Each row is where one point has got to under a steady rotation. How many ticks took it there?
The counts run from 0 to 603.
[122 127  96 130 101 113 120 110 165 102 101 182  68 161 166 174 137 107
 122 123 123 133 163 129  76 139 115 138 102 145 121 134  86 124 123  82
 120 137] : 597
[104 125 102 125  97 161 123 100 176 153 118 166  95 126 178 173 119 124
 106 132 142 146 136 148  96 144 128 159 112 130 172 111 113 111 130  99
 161  97] : 144
[139 126 107 146 104 128 121 107 150 157  97 110  75  90 101 136 108 128
 118 118 139 125 120 116 146 147  93 174 111 201 143 136 156  84 131  80
 173 122] : 408
[137 138  97 118 143 128 167 107 139 132  99 130 134 135 115 170 149 119
 161 102 160 137  93 116 170 137 113 190 178 145 113 125 169 104  97  91
 123 124] : 51
[147 153 128 137 122  99 155  94 127  99 108 117 131 153 117 163 150 130
 144 102 141 140  93 117 170 115 123 206 176 167 114 129 176 106  90  97
 105 155] : 52
[ 82 125  87 109 138 122 139 193 121 144 116 115 111 170 165 161 138 134
 157  93 122 124 144 141 118  86 108 127 154  84 148 116 142 133 156 116
 189 115] : 483
[151 156 128 131  91 152 133 142 143 119  98 146  85 139  93 170 151  98
 135 138 134 135 134 120 171 118 100 205 146 163 119 119 141 127 146 144
 134 168] : 528
[ 90 110 114 123 128 136  90 150 139 164 142  80  97 120 143 120 108 166
 101 114 125 120 111 119  85 147 127 122 126 177 164 132 148  95 153  76
 178 117] : 423
[ 74 131 112 117 200 104 119 165 127  98 136 100 150 143 167  92 131 150
 140 109 170 139 165 142  89 169 159 157 117 130 159 118 129 155 120 101
 143 149] : 4
[117 151  84 124 160 119 148 119 148 111  99 156 107 170 148 160 139 122
 150 106 185 163 121 153 103 158 119 160 162 127 140  98 130 132  84  89
  95 130] : 461
[117 134 128 127 151 160  83 201 138 128  80 106  64 121 113  99 107 136
 134 113 153 127 160 148 119 145 105 166 109 168 154 111 134 123 153 118
 158 147] : 560
[138 122 161 115 101 146 134  76 153 117 108 142 152 116 120 148 148 153
 130 148 122 129 123 129 129 145 148 204 108 160 124 112 152  73 117 106
  78 167] : 376
[124 120 145 140 106 109 113 105 155 108 125 168  77 162 158 142 123 131
 104 125 102 141 141 135  75 121 113 101  93 165 142 107 127  87 121  81
  82 148] : 419
[109 113 153 140 169 113 117 178 115 109  86 100 143 123 116  61 135 146
 139 145 136 119 148 126 120 138 141 142  85 144 131 103 165 113 127 104
 102 195] : 396
[158 116 132 135  94 105 152  94 134 112  94 178  93 140 106 149 136 119
 148 125 110 116 124 134 131  64 101 129 133 129 107  95 170  74 128 102
 119 141] : 77
[112 112 159 130 108  93 167 151 113 109 128 148 147 172 173 131 161 120
 144 153 115 137 146 128 174  88 125 160 119  93  98 105 143 114 113 138
 109 186] : 352
[139 155 112 111 122 170 142 128 134 143  85 120 117 155 101 164 149 135
 134 126 164 139  72 122 149 143 124 181 181 156 131 103 154  80  99 105
  97 130] : 68
[119 115 108  99 105 183 140 119 150 151  85 146 125 118 125 192 132 137
 161 133 129 121 132 144 130  91 110 156 124  93 157  68 139  64 141 120
 159 114] : 519
[106 129 115 117 153  88 175 108 120  95 116 123 169 157 149 125 170 151
 144 145 147 149 105 127 146 134 151 179 157 128  92 121 149 120  92  92
  92 177] : 36
[ 97 117  76 122 112  88 138 185 115 147 104 123  77 149 154 118 140 131
 115 155 135 124 119 119  98 149 116 124 140 128 111 153 112 160 163 100
 185 146] : 449
[154 134 111 140 116 128 137 105 140 135  94 111 114 126  96 142 131 135
 141 108 137 136  95 121 157 131 106 195 153 203 117 138 178  62 104  77
 127 142] : 230
[ 94 117 135 119  96 137 117 237  87 165 104 104  84 151 122 103 122 147
 100 150 129 129  99 126 139 107  97 117 143 118 126 115 145 120 154 119
 158 164] : 90
[116 109 165 148  87  91 129 163 101 148 126 167 107 160 159 109 147 115
 117 154 139 142 150 139 178  98  84 128  97 118 125 102 161 105 122 122
  97 188] : 548
[126 137 133 159 125  77 128  93 142 119 148 147 130 124 154 110 141 148
  95 152 162 157 122 123 127 177 142 175 109 177 128 127 124 146 109  84
 118 176] : 590
[117 130  67 120 142 149 118 118 150 155  93 118  99 126 139 139 122 156
 118 128 167 147  93 129  83 188 128 161 158 156 152 122 127 116 125  81
 158  96] : 442
[131 120  76 143 125  98 129 146 147 108  87 153  49 132 119 131 118 130
 145 149 115 105 143 118  93 133 103 113 110 158 117 142 117 147 155  88
 168 140] : 433
[ 76 128 117 146 167  84 118 170 124 155 145 102 144 114 177  96 125 151
 115 116 181 158 140 161 159 142 140 164 130 121 171  99 141 158 132 117
 177 151] : 149
[125 144 134 168 153  51 126 151  99 116 130 121 104 151 138  79 132 145
 106 113 170 148 115 137 139 153 113 136 123 175 122 133 162 148 107  83
 103 177] : 429
[113 100 113 117 121 127 164 117 141 159  79 101 133 111 120 144 141 132
 177 123 116 101 131 100 173 114 108 172 138 159 124 141 179  72 137  94
 199 126] : 211
[107 156  60 110 143 149 136 103 155 128  95 148 106 142 123 180 131 142
 124 134 180 158 100 135  85 169 137 179 161 137 138 121 108 127 114  91
 115 112] : 460
[102 130  82 113 142 129 154 163 133 152 105 103 125 124 135 138 153 147
 148 152 163 150 116 128 170 143 132 204 159 107 133 118 127 168 147 146
 197 140] : 330
[ 97 117 106 144 163  76 150 139 110 148 143 119 135  91 142  87 121 178
 117 160 163 151  95 133 115 118 163 135 116 104 149 101 150 144 168  99
 182 155] : 294
[107 122 130 122 164  93 151 199  95  94  96  99 136 153 113  96 161 147
 163 118 121 117 122 113 157  92 140 151 153 126  94 129 175 135 142 126
 139 185] : 55
